In the data rows, 128 means zero.
Some points, one per row:
[113 235 113 112 177 122 190 109 169 119 109 148 131 153 122 172 116 115
 119 112 117 122 106 118 111 160 112 113 113 115 115 112 120 105 108 124
 153 117 161 140 113 106 117 127 163 128 119 121 116 114 108 122 117 142]
[104 127 184 128 114 136 111 123 105 107 117 169 115 105 117 119 115 105
 119 108 255 122 129 127 133 129 115 103 141 218 146 106 108 178 102 136
 112 106 107 141 109 118 104 124 119 136 130 120 119 121 147 111 109 133]
[129 128 108 121 119 139 106 122 121 101 124 152 110 112 107 117 104 103
 130 105 160 118 113 109 134 117 111 104 196 255 114 121 105 147 107 131
 112 227 108 116 112 104 105 122 121 233 118 123 121 188 110 127 110 102]
[114 105 108 116 111 112 127 190 108 127 203 120 169 210 120 104 105 138
 107 134 129 108 117 122 122 112 120 126 119 128 122 105 135 116 183 165
 115 114 114 140 114 107 112 106 131 107 111 138 179 154 119 114 135 147]
[133 185 117 132 112 120 117 137 115 158 138 106 120 138 178 123 141 139
 106 159 113 121 117 115 116 120 113 118 109 116 127 123 117 114 119 112
 131 136 164 132 117 141 150 112 119 120 109 149 115 171 114 157 119 114]
[121 163 137 127 150 162 112 115 121 129 126 160 108 122 169 112 110 125
 145 108 119 117 103 119 108 135 110 142 195 113 120 121 111 118 113 109
 104 121 113 123 193 112 134 124 112 126 131 122 112 156 130 192 124 109]
[110 153 135 127 110 110 116 174 108 210 129 129 120 202 111 123 110 143
 109 177 119 108 142 128 128 128 109 121 115 117 116 108 123 107 151 145
 153 113 122 112 109 120 135 131 118 108 121 120 131 144 130 117 125 134]
[105 112 110 111 126 135 140 119 162 126 123 122 111 182 110 116 115 118
 132 117 163 108 143 135 128 137 125 134 164 120 171 112 115 110 121 118
 107 128 117 116 125 134 149 118 120 116 157 114 115 161 195 116 118 112]
[202 151 109 111 126 118 118 181 113 108 123 118 183 151 136 114 109 115
 109 111 106 110 121 166 110 127 129 149 136 124 138 107 110 105 106 105
 104 140 154 109 121 127 112 120 154 105 121 120 111 255 118 128 123 120]
[135 132 131 112 143 128 199 118 118 140 114 119 112 117 109 125 115 114
 120 117 118 255 158 105 109 128 121 134 125 109 106 115 154 112 109 110
 148 107 162 146 138 109 152 124 109 121 160 116 107 116 118 127 120 109]
[122 116 135 111 147 134 135 115 154 124 116 121 114 111 120 127 113 147
 144 233 124 111 120 128 112 125 132 123 109 114 215 117 132 112 140 125
 117 125 119 110 123 123 144 128 145 121 124 126 104 118 112 139 123 133]
[118 155 106 103 108 141 107 111 104 102 115 141 136 101 103 107 101 103
 104 101 164 105 102 113 111 105 103 104 255 167 102 115 104 112 104 118
 102 115 102 255 103 112 102 104 122 255 143 104 109 206 255 102 108 101]
[150 139 118 114 116 127 123 110 127 131 132 131 141 123 166 118 143 145
 127 120 126 142 121 167 126 116 121 134 112 131 120 113 134 145 113 113
 127 136 127 114 163 131 111 120 148 131 123 126 110 116 128 112 115 139]
[116 119 124 106 138 124 121 118 105 135 164 169 137 128 109 105 109 123
 114 121 146 111 163 137 131 197 115 110 126 113 127 127 116 113 120 126
 143 126 120 130 140 129 112 109 141 117 131 140 136 155 143 131 112 131]
[107 147 114 115 136 131 112 116 114 106 120 112 115 108 115 141 108 107
 128 108 144 122 131 118 175 117 107 113 122 111 110 112 121 112 169 144
 112 154 118 139 111 113 124 196 120 173 210 146 124 135 177 150 116 103]
[124 107 106 132 255 109 107 118 115 102 105 127 109 128 110 105 106 121
 122 255 113 171 103 107 127 115 109 110 142 126 104 137 118 103 110 164
 110 113 136 114 113 131 145 110 110 106 122 112 124 163 110 104 114 177]
[118 111 144 188 142 135 137 117 139 128 113 125 112 111 113 140 123 130
 131 128 120 157 119 115 123 110 176 142 119 107 139 139 138 116 112 119
 110 131 164 129 119 108 146 127 107 112 210 123 117 117 107 116 124 109]
[108 130 106 134 117 137 147 126 132 114 130 157 120 120 112 127 166 133
 148 143 119 118 118 106 114 120 120 136 176 124 116 151 129 125 119 117
 113 124 142 125 114 152 130 167 107 119 158 120 125 123 110 123 118 124]
[114 128 116 119 127 108 157 157 120 118 123 108 123 185 116 127 119 115
 120 125 137 112 108 156 112 119 117 160 138 118 135 140 128 174 130 144
 110 115 132 118 142 107 127 114 134 112 120 140 119 130 117 109 133 179]
[120 155 105 131 111 134 116 122 131 134 161 138 113 122 128 113 152 119
 146 149 141 113 129 109 110 108 131 148 123 110 110 110 132 165 120 121
 113 125 134 114 109 110 185 129 110 124 112 131 137 168 123 135 125 144]
[129 119 130 137 127 109 125 117 125 132 124 106 133 143 158 122 111 110
 106 118 129 115 177 172 154 162 105 106 118 136 129 192 109 108 115 142
 143 132 111 115 107 128 113 125 169 120 115 123 113 184 126 121 108 111]
[114 112 171 126 125 113 128 132 118 138 112 126 112 119 128 142 113 129
 142 126 136 138 111 121 171 108 119 140 112 113 126 120 174 143 132 131
 128 138 144 144 132 114 125 129 117 114 149 124 118 138 115 127 122 114]
[116 148 108 121 135 143 126 166 109 116 130 135 116 111 114 124 120 114
 116 123 172 114 162 126 178 192 126 104 122 120 113 128 107 119 139 139
 122 109 123 130 141 165 130 136 127 111 116 119 130 116 117 137 113 115]
[153 117 127 110 125 137 115 114 120 109 127 111 187 126 187 106 112 124
 120 121 121 146 108 124 111 109 117 124 129 177 148 112 113 131 134 111
 135 128 206 120 115 122 108 129 114 116 112 155 129 126 165 110 117 144]
[115 132 119 110 116 134 106 123 112 183 119 127 119 134 114 119 181 172
 151 168 107 109 163 137 124 117 163 120 111 127 111 117 120 110 107 152
 121 199 126 118 112 126 117 110 118 126 107 125 127 130 118 127 121 134]
[114 113 207 122 162 107 187 125 115 121 107 129 113 117 113 177 122 110
 133 142 128 133 186 138 110 126 108 124 110 107 115 149 147 112 109 138
 119 117 136 111 135 112 197 114 120 110 127 137 122 114 118 125 114 109]
[109 116 175 143 128 164 134 104 182 130 126 108 115 122 104 110 181 115
 178 160 114 125 115 107 110 128 164 125 117 126 142 152 131 109 117 108
 111 109 117 124 149 127 116 114 114 142 141 117 116 113 114 175 107 113]
[109 137 116 107 142 107 115 110 113 124 161 132 129 199 109 122 110 119
 121 108 141 108 107 113 127 156 125 109 155 130 107 109 105 109 255 110
 122 108 108 134 125 198 119 107 127 115 120 162 130 125 151 122 147 121]
[123 123 113 124 112 121 109 126 184 103 118 118 130 112 118 132 185 128
 160 126 124 142 152 108 111 114 117 120 116 134 128 134 125 118 119 185
 128 162 109 114 119 141 130 117 172 115 136 108 121 123 125 109 125 143]
[150 130 110 118 124 120 109 121 122 138 143 125 139 158 173 116 111 134
 117 120 143 127 147 157 114 118 150 119 118 130 109 108 138 133 179 174
 106 116 118 133 120 111 119 109 119 112 109 136 131 118 120 118 119 154]
[116 110 117 126 186 178 127 137 107 117 115 141 128 131 104 123 120 107
 115 111 159 108 124 113 124 140 112 107 110 146 135 113 111 106 150 114
 106 111 143 114 125 115 115 212 130 154 191 123 105 115 133 219 107 105]
[126 132 115 115 117 215 110 170 127 107 143 139 129 147 125 111 114 114
 110 109 135 110 124 146 128 152 113 113 168 128 135 112 110 185 150 120
 106 119 119 163 127 133 112 112 111 111 114 127 138 129 135 118 114 120]
[128 106 123 143 152 140 109 109 108 103 130 136 123 147 143 118 115 112
 123 184 129 118 106 113 215 119 123 118 126 186 154 116 106 109 184 105
 137 119 110 124 107 129 104 140 145 142 124 111 121 106 140 114 155 104]
[125 111 110 134 117 132 141 111 132 129 122 143 121 130 132 139 144 133
 126 159 115 122 135 116 122 121 133 120 115 121 122 118 122 119 144 109
 136 145 129 117 138 118 186 133 112 135 143 147 123 122 120 118 117 126]
[131 112 147 117 151 141 116 122 126 113 127 110 137 110 109 124 125 105
 128 106 125 118 133 122 173 144 126 108 165 155 128 117 128 113 180 129
 117 121 113 120 117 113 128 133 115 124 152 130 118 173 164 117 120 112]
[121 123 110 140 109 107 109 109 107 108 108 212 252 163 101 170 104 108
 107 125 171 115 123 114 106 117 109 113 108 105 126 191 108 104 115 170
 106 180 118 176 105 113 133 116 135 136 152 121 114 149 122 106 117 125]
[111 110 132 112 131 113 118 132 151 159 113 139 108 124 130 149 127 128
 124 114 111 141 128 118 107 116 109 116 115 110 134 129 135 112 119 107
 135 156 118 117 166 111 214 112 108 117 118 133 125 154 115 239 137 108]
Then 10 other points, each followed by its number:
[114 132 124 115 127 160 136 130 121 154 135 133 114 115 155 109 138 119
 122 140 117 115 138 135 135 165 121 127 118 119 141 108 123 130 109 132
 161 110 115 119 131 124 146 118 120 125 113 131 119 113 135 150 110 146] 0
[107 127 119 130 151 146 125 221 142 205 113 107 149 113 133 115 132 108
 119 160 119 135 188 103 114 107 108 141 153 108 108 127 142 115 166 113
 118 129 132 112 114 107 113 119 107 123 125 121 111 117 125 143 113 113] 1
[112 127 115 120 135 171 119 121 158 112 115 152 114 122 117 128 146 123
 120 163 123 132 111 111 122 112 176 129 136 116 124 163 123 116 130 126
 108 129 120 116 123 133 137 176 109 116 126 124 121 129 114 132 142 116] 2
[126 190 127 116 126 112 146 120 137 132 117 110 118 138 171 108 107 110
 104 155 115 139 113 131 115 157 110 112 128 112 111 195 123 107 171 139
 158 127 114 105 109 108 118 114 205 120 108 120 114 139 109 171 112 116] 3
[108 135 116 117 127 125 184 215 109 124 107 140 130 155 136 135 122 108
 112 130 116 124 115 118 132 154 110 208 126 110 128 109 130 127 117 113
 127 125 153 118 126 104 140 121 111 118 121 117 127 120 126 163 115 109] 4
[117 119 131 135 118 147 115 114 123 120 116 134 118 110 117 132 149 136
 142 137 126 135 132 112 123 116 131 135 117 118 144 133 130 111 120 118
 147 143 123 119 133 110 172 123 113 123 138 114 120 152 113 157 166 115] 5
[104 121 128 123 144 111 120 155 109 122 115 165 157 132 108 132 124 128
 111 124 126 130 127 117 117 145 113 154 114 114 115 139 144 105 174 110
 132 115 212 138 129 104 164 140 109 108 117 108 128 130 109 149 112 131] 6
[180 108 111 112 121 119 115 127 117 110 163 109 151 157 189 111 112 151
 113 124 118 142 117 147 110 107 134 120 120 160 120 108 134 144 125 208
 104 129 122 127 121 115 103 107 134 114 106 155 113 108 123 105 111 195] 7
[131 152 112 121 139 143 142 124 110 146 139 118 135 126 117 116 125 139
 112 117 122 111 141 139 155 155 144 107 133 120 117 125 108 128 109 135
 146 112 126 136 117 144 116 115 135 125 128 137 133 121 146 138 112 114] 8
[166 113 186 108 125 121 105 109 132 120 105 109 162 108 110 107 103 105
 116 109 119 143 109 108 203 117 123 104 143 126 107 169 106 124 179 129
 105 116 120 201 165 110 103 110 111 206 109 111 110 124 171 119 192 103] 9
Which two of these numbered points are nearest to each point below by angle, seen from the average point of the first points? Their numbers follow each, nearest first.
[124 140 109 113 110 115 116 173 111 115 157 127 151 107 110 111 119 114
 126 120 147 112 158 255 199 125 117 105 113 112 108 126 106 130 112 165
 138 130 123 157 107 132 105 121 120 122 129 114 140 106 125 136 119 128] > 8 7
[116 116 115 111 139 131 116 129 173 137 116 149 117 122 167 133 138 119
 110 117 115 115 224 135 113 130 114 137 115 115 128 115 140 108 129 128
 109 105 146 110 149 122 120 107 158 117 114 132 127 136 153 143 121 112] > 1 0
[130 116 112 108 111 106 110 140 107 118 198 107 129 141 131 106 105 148
 111 113 119 125 116 161 124 112 116 116 123 173 120 109 118 227 126 171
 110 123 138 136 116 111 108 106 151 116 109 210 157 121 136 108 114 138] > 7 8
[113 127 150 129 156 119 144 147 125 108 135 124 117 160 117 131 114 128
 108 112 178 106 110 111 132 180 114 132 123 133 153 134 119 121 116 110
 121 110 116 123 121 113 132 143 118 125 113 129 119 167 128 147 138 110] > 4 6
[122 120 130 160 113 168 114 110 175 146 117 128 109 112 123 129 143 120
 125 127 112 128 116 117 117 121 151 146 142 119 133 169 115 136 119 129
 113 170 147 118 121 121 117 140 120 122 137 112 114 109 120 123 134 114] > 2 5
[115 138 113 111 109 114 217 124 110 150 146 137 130 132 114 111 113 153
 111 120 118 113 141 157 169 112 118 111 115 141 105 119 117 142 110 142
 132 123 134 141 120 144 117 115 122 121 136 126 149 110 137 146 111 131] > 8 0
[145 209 118 111 115 111 125 152 112 136 147 116 153 114 112 127 131 130
 108 120 110 107 177 142 129 131 123 119 110 131 111 135 109 114 113 120
 132 135 105 131 120 172 125 108 119 116 112 118 148 129 151 126 151 143] > 8 0
[113 107 128 192 114 134 108 105 214 124 128 122 110 115 111 118 215 125
 158 108 111 128 112 109 109 105 147 224 115 109 108 117 115 121 107 117
 123 119 130 113 110 198 123 238 110 113 126 109 105 116 108 107 150 110] > 2 5
[115 120 118 117 118 122 122 114 115 131 128 129 132 139 104 224 130 110
 109 142 118 112 139 109 130 137 112 119 130 141 128 131 160 126 254 114
 114 117 148 112 135 143 119 122 122 115 112 128 109 140 126 123 114 116] > 6 1
[116 118 157 152 139 114 119 117 114 127 112 111 111 106 116 150 129 121
 146 129 141 130 118 113 155 108 155 137 110 110 151 131 129 116 118 136
 117 115 131 129 131 115 161 118 107 115 190 109 118 121 118 139 209 109] > 5 9
[134 117 113 109 119 118 109 118 123 108 128 114 150 129 174 109 136 152
 113 125 118 178 140 121 115 114 142 116 112 156 152 121 137 126 135 147
 109 169 119 129 130 130 105 111 131 132 108 140 121 108 146 106 123 166] > 7 9
[111 160 127 162 140 157 134 128 132 105 114 125 111 124 115 198 127 121
 120 111 120 142 113 108 120 111 128 127 125 111 130 133 136 123 139 115
 111 120 180 156 112 116 145 129 114 110 141 115 110 122 116 122 146 146] > 6 5
[108 105 114 155 121 133 104 109 223 118 121 134 118 139 109 138 128 112
 177 106 134 119 108 117 104 103 155 142 144 106 104 105 110 124 106 116
 111 188 104 110 111 255 108 255 106 112 122 115 108 115 108 113 132 116] > 2 5
[171 108 108 115 209 112 104 141 125 107 143 132 143 134 165 121 119 118
 135 115 126 123 116 115 109 106 112 135 125 167 127 115 159 110 122 190
 105 163 107 127 104 162 107 139 122 117 121 123 121 112 111 110 124 155] > 7 1
[105 140 114 116 124 142 123 143 159 248 112 113 114 153 121 124 134 114
 132 176 123 114 111 120 119 138 116 123 138 110 134 130 123 119 131 132
 126 111 138 117 119 123 123 111 188 115 116 114 106 107 120 122 116 152] > 1 0
[129 127 110 137 123 123 109 113 128 113 157 111 136 122 145 123 127 133
 125 114 130 157 109 159 115 107 175 118 125 157 109 136 129 146 124 130
 109 152 109 130 123 158 110 114 131 121 125 138 127 116 114 108 156 137] > 7 2
[108 145 109 104 107 107 166 106 255 130 111 107 117 118 134 112 140 134
 119 117 109 110 115 121 117 107 111 122 107 104 108 208 146 109 125 111
 133 146 125 111 111 111 163 106 238 136 112 104 108 145 109 136 110 228] > 3 2
[124 184 114 113 118 116 128 119 118 166 125 123 124 115 134 121 128 120
 130 157 109 119 125 133 126 173 116 108 116 116 134 114 122 127 123 126
 193 130 113 111 116 121 134 114 125 111 109 135 116 108 134 207 114 153] > 0 3
[108 122 110 119 134 141 157 110 133 120 119 120 138 112 122 116 108 108
 109 155 114 130 121 108 129 208 119 116 115 112 139 120 128 114 108 108
 203 112 114 123 176 132 154 127 129 125 134 116 132 141 121 195 112 116] > 0 8
[138 119 129 123 130 137 132 230 124 109 118 125 135 123 121 114 118 109
 114 121 124 114 114 127 133 160 118 138 134 127 155 124 133 122 157 130
 113 110 116 123 113 128 129 117 185 118 146 119 122 115 119 127 117 115] > 4 1
[114 106 121 172 114 166 106 107 151 107 124 194 106 109 116 154 174 140
 148 167 127 142 108 109 122 109 172 128 115 107 123 116 130 119 119 112
 108 173 130 116 112 153 119 156 112 120 160 108 111 118 107 119 130 107] > 2 5
[162 143 228 121 176 177 118 123 105 104 131 114 118 105 156 105 110 115
 128 105 128 122 110 122 130 127 104 116 134 113 117 111 107 125 143 134
 114 151 111 205 124 112 118 116 113 161 133 114 127 120 155 112 122 119] > 9 7
[110 142 193 119 160 134 117 118 132 169 119 129 110 128 133 155 119 111
 118 117 127 114 115 111 119 141 114 138 115 117 130 125 199 107 130 112
 130 143 120 115 114 126 117 121 112 149 133 141 126 128 116 144 122 109] > 1 0
[109 133 121 164 124 128 108 106 110 144 112 129 112 112 112 192 128 147
 135 154 132 145 117 111 118 110 151 122 108 109 148 135 176 121 119 115
 128 126 158 123 126 112 186 125 106 124 131 121 119 110 109 139 130 121] > 5 6
[116 113 139 138 130 138 113 107 110 129 105 121 106 107 119 143 115 147
 138 130 116 140 128 114 176 108 167 122 109 106 189 140 168 111 126 150
 145 116 164 120 146 111 167 120 104 112 148 109 115 111 108 150 119 111] > 5 6
[109 148 106 112 127 128 111 125 117 136 117 121 114 113 117 126 129 122
 114 104 115 121 206 104 168 120 111 120 116 111 109 132 166 110 155 110
 238 147 204 116 122 115 118 116 119 134 147 113 118 127 133 128 126 121] > 6 1
[110 115 104 130 117 108 127 122 255 117 114 110 110 133 107 118 109 115
 106 112 160 127 255 119 108 127 138 108 117 109 104 108 115 115 185 153
 102 125 131 126 118 140 150 152 120 120 131 173 112 113 109 106 156 104] > 1 2
[113 131 115 109 117 111 127 121 108 124 172 130 127 118 118 110 125 129
 121 111 113 124 201 130 149 160 125 110 129 136 126 140 115 132 121 124
 146 124 122 145 129 186 105 110 122 110 109 157 135 115 162 123 107 133] > 8 0
[114 120 121 129 113 126 124 121 124 133 128 112 131 210 119 117 120 118
 110 145 115 124 111 131 128 123 109 209 146 125 118 122 121 129 114 151
 172 111 145 129 123 113 131 119 130 111 128 144 128 121 124 117 115 139] > 4 7
[131 152 109 118 132 118 149 127 119 129 117 128 111 123 116 122 140 123
 115 141 116 124 141 127 117 186 114 124 118 123 145 135 132 173 141 115
 138 107 122 120 129 131 151 112 123 127 119 114 128 110 121 150 114 146] > 0 8
[183 137 110 136 116 111 110 137 104 105 117 113 120 125 136 191 122 117
 151 127 123 133 135 106 117 129 106 109 129 131 142 152 114 107 152 124
 103 110 104 113 108 110 117 127 218 107 161 119 184 181 111 115 109 136] > 3 7
[122 129 135 115 118 118 118 121 114 168 131 162 120 138 115 120 127 120
 117 142 112 112 139 111 135 147 112 125 125 117 130 113 112 128 108 132
 161 116 120 114 133 114 156 115 142 118 117 119 122 112 119 255 120 149] > 0 5
[110 118 113 115 112 124 142 125 108 134 112 154 114 132 112 128 113 111
 115 140 110 140 116 118 114 149 112 194 117 121 129 147 114 124 110 130
 121 141 208 114 138 107 135 250 144 123 120 134 114 113 113 131 113 116] > 6 4
[132 186 125 104 146 117 188 130 125 149 121 116 134 136 108 158 119 143
 124 116 121 110 116 138 111 126 112 128 125 134 135 156 147 118 120 137
 127 123 112 116 113 117 117 121 154 115 112 129 112 127 114 120 141 132] > 3 8
[109 103 255 165 178 107 104 127 107 102 109 105 135 102 103 106 105 104
 128 102 155 104 104 104 150 115 111 105 123 169 106 179 103 131 108 145
 103 108 106 132 160 112 101 170 144 124 149 109 117 124 129 106 108 102] > 9 2
[160 141 112 109 119 111 127 114 116 131 161 121 133 151 151 116 113 151
 112 123 126 145 134 160 127 123 121 113 115 140 114 110 121 156 142 135
 130 120 137 131 145 122 108 108 145 116 118 143 119 114 125 110 118 150] > 7 8
[112 121 110 110 115 115 125 128 116 151 170 140 153 126 119 119 114 123
 118 122 127 108 173 129 166 121 115 148 139 120 114 115 112 112 116 118
 138 113 120 144 128 136 116 119 148 112 125 182 123 129 178 117 112 132] > 8 0
[122 113 117 161 129 128 108 114 117 116 194 123 132 115 110 151 107 110
 122 104 180 123 118 115 228 108 106 118 115 129 121 165 116 140 109 131
 113 116 128 177 114 121 109 112 120 181 126 128 107 128 158 126 114 113] > 9 8
[111 136 107 127 104 138 115 119 153 176 119 113 120 207 107 129 108 111
 122 179 130 112 115 119 119 116 124 156 117 107 104 157 130 107 118 146
 162 112 131 119 117 178 134 114 145 110 111 113 109 154 133 151 116 125] > 3 2
[107 105 109 127 111 125 141 117 134 109 106 125 113 143 123 155 182 135
 123 109 148 138 134 123 107 133 110 138 117 119 107 126 118 113 117 111
 171 136 227 111 123 112 133 125 126 155 208 118 117 117 112 131 123 104] > 6 5
[112 116 147 170 128 129 114 108 126 140 106 118 105 107 119 158 133 140
 142 140 122 129 112 116 152 106 166 117 110 106 183 160 137 114 119 127
 129 120 179 122 142 107 148 118 107 118 141 112 120 117 108 118 157 115] > 5 2
[136 121 118 121 118 111 123 123 120 139 123 108 118 192 120 120 112 137
 118 128 124 111 123 134 119 119 110 145 131 122 127 131 145 177 166 143
 111 125 127 123 122 114 135 106 135 120 115 171 123 124 117 107 143 159] > 7 3
[111 187 164 108 106 106 115 111 111 127 109 161 135 111 133 126 125 111
 111 153 121 111 129 113 116 121 108 112 117 189 187 196 113 112 196 117
 115 106 135 108 142 146 126 111 143 136 109 109 158 107 116 114 128 122] > 3 9
[121 125 129 119 144 123 116 140 109 128 138 122 149 150 130 127 109 126
 109 136 153 143 121 122 143 131 120 141 126 137 131 116 117 128 121 109
 115 108 154 127 133 125 120 120 140 111 111 122 137 164 123 129 145 119] > 6 4
[134 131 124 123 130 119 133 126 112 128 132 135 133 122 125 115 116 131
 113 123 130 127 154 178 143 130 124 119 127 129 117 111 114 161 116 127
 148 144 128 144 133 123 112 109 142 116 125 133 133 115 128 115 120 130] > 8 7
[109 120 122 114 117 126 121 122 135 135 131 167 160 189 123 140 120 118
 112 167 131 107 120 115 114 135 114 140 138 119 120 113 113 108 122 149
 125 114 146 115 121 114 154 124 140 115 116 130 116 139 133 137 132 135] > 6 4
[121 116 111 138 111 114 143 120 141 255 109 133 123 129 120 135 114 125
 113 131 114 111 119 140 110 120 130 168 118 126 132 133 129 122 106 111
 120 109 145 114 122 125 130 118 189 145 116 123 114 163 108 109 114 152] > 1 0
[211 109 132 123 111 107 133 118 119 114 136 107 165 119 146 121 129 134
 115 124 121 143 117 147 121 112 131 115 121 135 135 108 124 194 124 141
 112 150 130 124 134 126 111 118 129 128 112 132 126 111 127 107 114 154] > 7 9
[145 122 108 110 114 109 130 121 108 128 183 112 136 131 143 107 108 217
 108 109 110 174 131 166 134 110 130 104 113 166 117 115 113 198 139 134
 115 138 131 124 145 122 104 107 119 110 107 128 155 106 135 110 108 147] > 7 8
[133 124 124 140 103 106 154 116 134 111 134 115 149 131 102 111 172 119
 129 143 151 103 106 104 111 112 185 120 106 121 106 140 136 106 104 192
 130 119 104 121 147 198 118 185 136 108 134 109 109 125 109 106 154 147] > 2 7
[188 124 111 129 120 116 168 127 137 107 137 113 147 122 203 125 123 154
 130 111 134 163 107 130 109 106 150 116 128 141 113 111 133 141 116 114
 110 126 110 112 129 141 119 118 127 120 117 150 112 107 110 105 115 182] > 7 0
[114 118 120 107 143 114 175 121 123 106 107 110 123 135 114 109 151 122
 126 157 133 113 120 107 191 209 108 160 117 115 111 109 124 124 115 109
 192 106 244 109 112 109 165 117 128 111 138 114 115 112 109 152 111 107] > 6 4
[113 134 120 119 121 118 110 140 105 107 189 106 168 113 112 156 105 106
 106 102 150 121 106 110 150 131 106 140 141 138 112 128 103 121 140 134
 103 106 105 122 168 121 102 130 126 255 123 126 107 131 116 108 150 104] > 9 7
[115 171 110 126 141 119 160 118 193 125 109 107 105 115 120 122 165 136
 142 155 120 156 184 113 125 119 119 117 112 115 136 167 146 114 124 120
 164 117 120 108 110 109 110 108 155 115 121 114 140 113 119 109 118 121] > 3 1
[103 118 114 122 110 115 255 110 110 117 104 109 108 111 129 152 105 124
 127 126 132 130 161 108 105 200 109 144 128 123 125 127 120 113 107 157
 135 118 112 122 161 142 131 132 125 108 157 117 106 166 114 153 132 105] > 4 0
[145 124 142 104 117 109 142 115 153 111 112 113 152 133 147 137 123 119
 115 153 113 113 135 136 108 117 124 109 112 126 109 111 139 110 205 119
 188 146 113 112 112 124 121 139 170 121 114 150 115 114 112 113 115 183] > 3 7
[136 115 122 111 145 115 113 153 112 107 112 117 112 111 102 121 108 106
 184 108 255 106 113 169 134 149 106 109 145 136 120 123 113 110 160 118
 111 131 129 153 124 137 125 127 109 194 143 126 139 115 130 109 123 103] > 9 6
[115 114 120 144 139 133 111 123 133 113 115 136 110 111 121 195 233 143
 114 156 109 121 113 106 107 111 134 145 140 114 122 125 129 122 118 120
 108 141 113 111 117 126 149 222 107 108 124 116 136 122 110 156 121 111] > 2 5
[104 197 133 120 121 131 130 113 114 132 110 124 118 128 137 186 164 119
 120 133 115 128 108 118 115 117 114 118 112 108 127 123 117 121 113 106
 131 139 148 114 166 109 193 131 112 109 152 109 108 119 115 216 123 124] > 5 6
[111 111 155 140 111 122 114 112 159 116 117 126 109 107 119 124 129 127
 117 123 120 158 125 112 122 113 150 156 140 124 128 161 138 144 121 115
 112 126 152 136 139 125 123 164 110 115 156 125 119 131 125 127 137 115] > 2 5
[113 124 110 112 113 109 115 216 110 154 125 109 121 132 115 131 131 130
 126 152 109 118 118 119 142 138 134 107 120 122 128 125 124 136 151 117
 124 109 108 120 121 186 152 120 173 112 115 150 112 115 144 132 128 134] > 1 8
[130 104 109 124 117 112 108 145 124 116 120 133 119 143 121 132 123 143
 138 144 132 168 138 171 107 117 168 251 114 113 142 119 121 130 106 132
 107 123 109 127 112 127 124 136 116 125 118 118 116 140 114 107 112 147] > 4 7
[194 182 126 113 158 122 127 139 121 161 123 135 117 116 130 125 114 112
 116 104 128 107 124 140 135 150 123 133 133 129 144 106 110 152 113 129
 113 122 128 147 110 130 113 115 110 128 123 115 118 134 157 120 123 115] > 8 0
[109 113 179 107 157 182 146 122 136 126 115 113 109 124 119 121 129 132
 128 121 112 145 187 110 112 123 111 153 117 136 144 182 149 122 133 106
 114 116 112 116 115 114 122 131 144 110 111 110 127 144 124 126 115 131] > 1 2
[122 106 109 125 139 147 124 188 113 110 115 162 122 117 140 124 110 110
 111 110 112 118 105 166 131 196 149 121 119 115 113 109 139 105 114 125
 122 134 108 124 159 113 130 123 131 148 199 113 145 122 118 130 142 108] > 4 0
[106 129 130 107 159 156 149 117 145 159 108 110 140 109 147 112 114 109
 119 255 109 163 108 108 108 131 108 103 123 115 116 113 119 160 127 112
 109 106 255 124 110 110 123 112 143 107 121 126 105 158 105 143 108 114] > 6 1
[117 110 147 150 125 123 112 109 110 115 109 117 107 109 117 190 134 135
 151 129 121 130 111 109 195 107 158 142 109 113 206 136 136 118 137 127
 119 123 181 121 130 106 126 124 107 113 155 113 110 130 112 118 146 107] > 5 2
[113 115 137 135 147 124 126 135 106 187 137 135 113 117 109 188 113 120
 113 117 170 114 108 117 143 121 118 109 136 117 111 120 106 121 118 133
 110 186 114 133 126 124 121 152 125 143 155 113 121 116 117 161 135 108] > 1 5
[112 111 121 126 146 132 186 111 107 128 131 106 108 113 111 157 114 113
 115 141 145 168 114 115 108 152 133 139 112 125 118 152 168 115 127 110
 130 118 140 132 167 116 150 143 107 120 161 107 111 114 114 162 119 115] > 6 5
[120 165 108 123 111 111 127 121 111 144 167 109 130 107 129 105 131 251
 115 116 117 123 152 141 124 122 120 104 113 131 112 133 110 108 132 117
 215 152 119 138 116 119 108 131 108 110 110 115 173 111 151 120 132 126] > 8 0
[125 128 111 119 119 125 131 142 109 131 167 128 162 133 113 105 109 145
 106 132 117 119 133 179 142 117 124 108 117 124 112 122 108 153 116 119
 136 123 119 132 165 117 113 115 129 108 116 138 237 108 162 111 110 123] > 8 7
[184 114 112 112 124 118 119 121 121 119 119 106 141 116 165 118 110 137
 112 122 127 136 110 187 111 113 113 121 112 130 106 106 134 149 112 156
 114 124 124 125 215 125 109 110 154 132 117 176 112 185 114 107 109 146] > 7 9
[116 105 134 156 133 131 109 118 115 114 122 115 128 120 117 141 116 133
 140 117 125 114 112 130 124 122 127 252 123 131 166 125 141 126 116 134
 113 160 127 119 122 114 113 122 107 141 153 143 116 120 122 112 133 123] > 4 5
[121 119 127 119 123 143 111 160 117 127 132 205 126 137 116 118 123 110
 113 118 142 109 112 124 137 147 114 138 144 122 152 106 116 121 113 123
 113 145 108 175 128 108 143 137 140 118 118 149 128 112 152 120 119 113] > 4 0
[115 113 140 211 126 125 110 109 158 120 115 117 109 105 118 142 145 141
 147 132 122 138 111 113 176 108 155 119 111 111 135 122 120 127 133 140
 125 125 133 127 122 114 130 119 113 120 152 111 114 123 111 130 188 115] > 5 2
[135 114 126 111 135 126 117 136 110 117 116 107 155 107 117 109 112 106
 132 107 137 107 138 119 119 116 110 129 172 131 112 185 103 111 115 135
 111 117 130 184 129 133 108 122 127 255 121 147 119 147 182 114 106 104] > 9 8
[115 104 194 112 110 149 166 127 124 109 108 128 112 118 117 128 145 116
 133 132 107 111 104 110 120 111 131 120 112 114 255 176 154 109 108 125
 112 118 128 110 143 111 190 147 105 116 142 104 106 117 109 133 143 147] > 5 2
[118 108 107 137 173 118 104 131 140 104 124 164 109 212 103 124 167 130
 120 104 196 121 104 120 113 112 109 114 106 109 123 253 111 128 109 110
 106 113 115 151 144 145 125 186 135 110 113 105 112 121 116 128 119 131] > 2 6
